One turn moves each row of this set onto another row. After a few examples, where does it send each row asked below?
sav:  0.45  0.20  1.96 -0.41 -0.82 -1.27 -1.19 -1.04  0.12 -0.71  1.23 -0.11  2.77  0.76 -0.33 -2.30 -0.06 -1.15 -1.74 -1.03 -0.29  0.39  0.13  0.03 -1.00 -0.61 -0.21 -0.77 -0.16 -0.26 -0.38  0.55  1.84 -1.07 -0.15 -2.76 -3.19 -0.09 -0.11 -0.52 -1.12  0.79 -1.22  2.44 -0.70  0.37
Zipo:  0.89  0.62  1.13 -1.14 -1.82 -1.72  1.72  0.38  0.20 -0.74 -1.31 -0.53  2.22  1.97  0.34 -0.61 -0.73 -1.60  0.69 -0.70 -1.42  0.33  0.56  1.73 -1.83  0.07  0.67  1.52  0.81  0.24  0.06 -2.04  1.39  1.75  1.94 -0.46 -0.93  1.03  0.16 -2.32 -2.52  0.85 -0.58  2.80 -0.38  0.07
zudes:  0.84  0.29  2.07 -1.05 -0.84 -1.22 -0.30 -1.09 -0.49 -0.65  0.51 -0.62  2.14  0.84 -0.18 -1.88  0.40 -2.82 -2.26 -0.66 -1.63  1.19  0.79  0.25 -0.17 -0.55  0.00 -1.04  0.45 -0.60  0.17  0.18  1.04 -1.85 -0.35 -1.36 -3.11  0.14 -0.03 -0.20 -0.78  0.13 -1.08  2.04  0.16 -0.71
rel:  0.99  0.73  1.04 -2.04 -2.14 -1.75  1.52  0.53 -0.03 -2.30 -1.65 -1.10  0.87  1.43  0.06 -0.35 -0.92 -2.20  0.08 -1.00 -1.48  0.39  0.63  1.54 -1.14  0.30  0.82  1.03  1.47  2.43 -0.38 -1.19  1.09  1.50  1.19 -0.26 -1.06  0.09 -0.14 -1.93 -2.42  1.57 -0.53  3.50 -0.67  0.40
riv:  1.21  0.71  1.46 -2.02 -0.53 -1.16 -1.49 -1.10  0.03 -0.77  1.76 -0.46  3.11  1.50  0.82 -2.05 -1.19 -1.55 -1.42 -2.09  0.06  0.51  0.28  0.21 -0.81 -0.60 -0.35 -0.76  1.05  0.57 -0.31  0.73  1.25 -0.96 -0.57 -2.81 -3.49 -0.46  0.20 -0.67 -1.94  1.28 -1.32  3.08 -0.92  0.04
zivot:  1.02 -1.45  2.08 -2.05 -1.51 -1.36 -1.15 -0.99  0.64 -1.40  1.25 -2.21  2.08  0.48  0.50 -0.55 -0.80 -1.78 -0.84 -2.81 -2.08 -0.54  0.30  1.60 -0.01 -0.28  0.38  1.57  0.23 -1.15 -1.21 -0.14  2.09  0.97 -2.72 -0.21 -1.81  0.66 -0.97 -0.16 -1.73  0.44 -0.47  1.29 -0.40 -0.93
navek:  0.85  0.37  1.71 -0.85 -1.83 -1.26  0.80  0.03  0.92 -0.43  1.10 -2.10  1.69  0.29  0.19  3.52 -1.07 -1.37 -0.76 -1.36 -1.32  1.05 -0.55  1.01 -0.44 -0.80  1.37 -0.81 -0.28  1.41 -0.96 -1.42  2.23  0.17  1.21 -0.54 -0.97  0.96 -1.35 -2.53 -3.28  0.48 -0.82  3.31 -1.60 -0.81
Danu:  0.44  0.51  0.81 -0.79 -0.90 -0.89 -0.10 -2.67  1.06 -0.45 -0.84 -0.70  2.80  1.96  0.29  0.51 -0.86 -0.90 -0.73 -3.97 -0.94  0.84  0.79  1.13  1.55 -1.25  1.16 -0.16  0.66 -0.30  0.27 -1.88 -0.41 -1.51 -1.86 -2.48 -0.98  0.80 -1.89 -3.06 -2.34  1.01 -0.54  2.61 -0.54  0.17
pupos:  1.04  0.31  1.51 -2.04 -1.04 -0.79 -1.07 -0.61  0.32 -0.41  0.80 -0.91  3.65  1.70  0.00 -1.70 -0.24 -2.38 -2.43 -1.87 -0.94  1.38  0.53 -0.78 -1.20 -0.90 -0.22 -0.82  0.83 -0.60  0.29  0.18  1.04 -0.67 -0.78 -2.25 -3.21 -0.13 -0.65 -0.58 -1.79  1.13 -1.16  2.41  0.30 -0.10
dit:  0.54  0.10  2.08 -1.37 -0.18 -1.58 -0.27 -0.56 -0.49 -0.82  2.54 -1.42  1.89  1.20  1.21 -0.58 -0.61 -0.43 -1.66 -2.41 -1.63  0.13  1.39  1.27 -0.34 -0.50  1.17  2.17  0.63  0.37 -1.53 -0.78  2.16 -0.18 -2.97 -0.68 -2.38 -0.07 -1.59  0.74 -2.55  0.58 -0.34  2.83 -0.44 -0.14
peb:  1.34  1.17  0.16 -1.48 -1.92 -1.43  0.47  0.83  0.98 -0.80  1.18 -1.47  1.52  0.24  0.08  3.42 -0.71 -0.75 -1.26 -1.19 -0.54  0.41  0.35  0.97 -0.22 -0.21  2.45 -0.45  0.78  1.03 -0.53 -0.92  1.52  0.45  1.00 -0.20 -0.73  0.29 -0.51 -2.11 -3.09  0.48 -1.62  3.08 -1.39 -0.93
benu:  0.71 -0.83  2.55 -1.61 -1.10 -0.94 -0.05 -1.00  0.49 -1.12  1.42 -2.89  2.85  0.64  1.04 -0.83 -1.50 -1.72 -0.94 -2.87 -1.84  0.91  0.39  1.11 -0.48 -0.13  0.04  1.20  0.22  0.02 -1.72 -0.82  2.35 -0.17 -2.73 -0.31 -2.09  0.46 -2.06  0.50 -2.96  0.60  0.31  3.07 -0.18 -0.50
mil:  1.09  0.33  2.42 -0.84 -0.61 -1.16 -0.47 -1.68 -0.54 -0.99  1.04 -0.49  2.09  0.43  0.79 -2.51 -1.08 -2.22 -1.10 -0.97 -0.83  0.30  0.14  1.10 -0.03 -0.35 -0.59 -1.22  0.35  0.35 -0.33  0.60  1.40 -2.13  0.14 -1.93 -3.33  0.04  0.37 -0.69 -1.16  0.61 -0.91  2.59 -1.11 -0.65
lanu:  0.02  0.21  1.09  0.30 -1.30 -0.65 -0.18 -2.42  1.03 -1.37 -1.35 -0.93  2.05  0.89 -0.26  0.05 -0.84 -0.78 -0.62 -2.55 -0.52 -0.19  0.52  1.77  2.07 -0.60  1.34 -0.51 -0.16  0.34 -0.31 -1.13 -0.36 -1.98 -1.60 -2.28 -0.97  0.57 -1.95 -3.05 -1.71  1.07 -0.72  2.66 -1.07  0.20
Bariv:  0.91  0.67  1.41 -1.22 -1.58 -1.05  0.75  0.15  0.02 -0.82  1.68 -0.82  1.93  0.93  1.02  4.00 -0.03 -0.76 -1.14 -0.80 -1.53  0.12  0.14  1.36  0.07 -1.28  1.84 -0.69  0.21  0.37 -0.74 -1.40  1.34  1.11  1.20 -0.43 -1.11  0.36 -0.90 -2.99 -2.74  0.74 -0.99  1.94 -1.39 -0.69
Ziv:  1.28  0.74  0.83 -1.27 -2.10 -0.84  1.67  0.07  0.54 -1.31  1.15 -1.44  3.08  0.03  0.95  3.30 -1.11 -1.01 -0.67 -1.29 -0.80  0.84  0.15  0.71  0.04 -0.46  1.45 -1.27  0.74  0.17 -0.91 -1.64  1.33  0.42  1.66 -0.27 -0.68  0.32 -0.81 -2.36 -3.46  0.97 -0.42  3.03 -1.33 -0.80
nat:  1.62  0.35  1.96 -2.81 -0.81 -0.87 -0.78 -1.45 -0.51 -0.88  0.98 -0.87  2.75  1.63  1.09 -1.62 -0.63 -3.30 -1.74 -1.77 -1.52  0.99  0.49  0.54  0.08 -0.82 -0.61 -1.23  1.39 -0.21  0.30  0.52  0.52 -1.14 -0.70 -1.55 -3.41 -0.26  0.08 -0.89 -1.38  0.87 -1.11  2.03 -0.20 -0.89
tuti:  0.77  1.31  1.15 -1.24 -1.65 -1.56  1.33 -0.32 -0.06 -1.18  1.89 -1.08  1.53  0.80  0.80  3.85  0.08 -0.67 -0.87 -1.25 -0.90  1.37  0.34  1.16  0.26 -0.73  1.61 -0.44  0.90  1.68 -1.09 -1.32  1.62 -0.10  1.07 -0.39 -0.95  0.42 -0.77 -1.58 -3.15 -0.14 -0.59  3.49 -1.40 -0.63
Lum:  1.01  0.25  0.96 -1.67 -2.54 -1.53  0.25 -0.44  0.97 -1.65  1.39 -1.32  2.05  0.62  0.28  3.88 -0.08 -0.76 -0.23 -1.70 -0.58  0.50 -0.68  1.20  0.19 -0.61  1.04 -0.55  0.54  0.60 -1.01 -0.79  1.78  1.17  1.37 -0.62 -0.59  0.71 -0.13 -2.29 -2.65  0.12 -0.67  2.55 -1.62 -0.69
vus:  0.64  0.63  1.11 -1.88 -1.93 -2.08  0.94  0.08  0.29 -0.68 -1.05 -0.64  1.42  2.78  0.04  0.08  0.03 -1.75  0.60 -1.30 -1.61  0.79  0.33  1.80 -1.74 -0.08  0.53  2.01  1.04  1.08  0.10 -1.69  1.51  1.95  1.39 -0.67 -1.12  1.23  0.26 -1.93 -2.38  0.20 -0.75  2.92 -0.31  0.21
fev:  1.13 -0.20  0.96 -1.65 -1.34 -1.39 -0.12 -0.43  0.32 -1.90  1.29 -1.87  1.98 -0.18  0.57 -1.25 -0.81 -1.18 -1.27 -1.85 -1.14 -0.61  1.45  1.63  0.49  0.79  1.27  1.65  1.05 -0.78 -1.21 -0.02  1.47 -0.24 -2.54  0.32 -1.58 -0.06 -0.66  1.19 -1.91  0.08 -0.69  2.41 -0.36 -1.14
Bil:  0.19  0.58  0.44  0.03 -0.85 -1.26 -0.37 -2.61  1.02 -0.86 -0.54  0.00  2.26  1.33 -0.11  0.16 -0.65  0.13 -0.45 -3.51 -0.11 -0.09  0.80  1.50  1.69 -0.87  1.53  0.14  0.48 -0.23  0.05 -1.53 -0.10 -1.54 -1.52 -2.82 -0.82  0.69 -1.13 -2.83 -1.86  0.75 -0.84  2.55 -1.24  0.33
Moge:  0.08  0.93  0.50 -0.37 -1.02 -0.59 -0.41 -1.86  1.07 -1.11 -0.90 -0.80  2.48  1.76  0.07  0.31 -0.82 -0.30 -1.18 -3.12 -0.12  0.19  1.03  1.01  1.65 -0.83  1.66 -0.16  0.54  0.71 -0.17 -1.29 -0.70 -1.63 -2.15 -2.67 -1.23  0.06 -2.30 -2.82 -2.30  1.31 -0.88  3.09 -0.85  0.72
zoso:  0.58 -0.62  2.47 -0.96 -0.57 -0.82 -0.07 -0.95 -0.56 -1.74  2.26 -1.00  3.11  0.70  1.94 -0.87 -0.61 -0.11 -0.95 -1.83 -1.64 -0.95  0.90  1.72  0.17 -0.57  0.44  1.42  0.04 -1.39 -1.82 -0.67  1.84  0.93 -2.08 -0.82 -2.24 -0.13 -1.40 -0.10 -2.17  1.27  0.12  1.55 -0.70 -0.09
lufen:  0.61  0.40  2.05 -1.98 -1.87 -1.61  1.33  0.07 -0.20 -2.02 -1.24 -1.13  1.41  2.22  0.50 -0.02 -0.87 -2.16  0.20 -1.32 -1.83  0.68  0.18  1.38 -1.48 -0.38  0.19  1.02  0.99  2.52 -0.71 -1.51  1.37  2.10  1.18 -0.86 -1.44  0.22 -0.66 -2.52 -2.63  1.86  0.02  3.20 -0.72  0.84
gug:  1.15 -0.75  1.90 -0.51 -0.63 -0.82  0.78 -0.28  0.00 -1.16  1.26 -1.96  3.05 -0.69  1.31 -1.78 -2.16 -1.05 -1.17 -1.75 -1.64 -0.64  1.25  1.27 -0.19  0.19  1.20  0.85  0.10 -1.47 -1.42 -1.08  1.96 -0.42 -1.89 -0.06 -1.74  0.07 -1.55  0.00 -2.56  1.40 -0.22  2.38 -0.51 -0.89
napo:  0.30  0.53  0.72 -0.30 -0.98 -1.31  0.20 -2.75  0.92 -0.62 -1.20 -0.73  1.76  1.17 -0.22  0.22 -0.64 -1.03 -0.66 -3.34 -0.92  0.78  1.02  1.64  2.03 -0.73  1.52  0.06  0.63  0.03  0.31 -1.69 -0.27 -2.49 -1.61 -1.83 -0.79  1.01 -1.31 -2.53 -1.72  0.15 -0.76  2.69 -0.79 -0.31
vad:  0.66  0.80  1.52 -1.65 -1.66 -1.69  1.38  0.38 -0.66 -2.32 -1.01 -0.18  1.13  1.93  0.72 -0.19 -0.52 -1.32 -0.03 -0.67 -1.55 -0.21  0.79  1.72 -1.08 -0.17  0.85  1.17  1.28  2.00 -0.60 -1.31  1.00  2.07  1.30 -0.78 -1.37 -0.18 -0.19 -2.31 -2.22  1.88 -0.29  2.83 -0.93  0.92
betu:  0.20  0.50  0.97 -0.90 -1.42 -0.69 -0.48 -2.41  0.79 -1.36 -1.18 -1.03  1.81  2.03 -0.05  0.94 -0.05 -1.33 -1.14 -3.01 -1.11  0.38  0.86  1.57  2.32 -0.99  1.32 -0.16  0.56  0.53  0.18 -1.14 -0.81 -1.52 -2.21 -2.04 -1.22  0.43 -2.14 -2.99 -1.68  0.70 -0.73  2.29 -0.51  0.19
fov:  0.48  1.18  1.26 -1.12 -1.33 -1.86  1.76  0.38 -0.15 -0.41 -0.62 -0.39  1.99  2.63  0.58 -0.28 -0.45 -1.21  0.37 -0.93 -1.41  1.07  0.87  1.54 -2.08 -0.27  0.82  1.89  1.00  1.34 -0.07 -2.19  1.52  1.33  1.55 -0.86 -1.20  0.89 -0.32 -1.87 -2.82  0.74 -0.57  3.58 -0.41  0.55

rel goes to -> vus
Lum goes to -> navek
Where do these go?
Danu goes to -> Moge
benu goes to -> dit
sav goes to -> mil

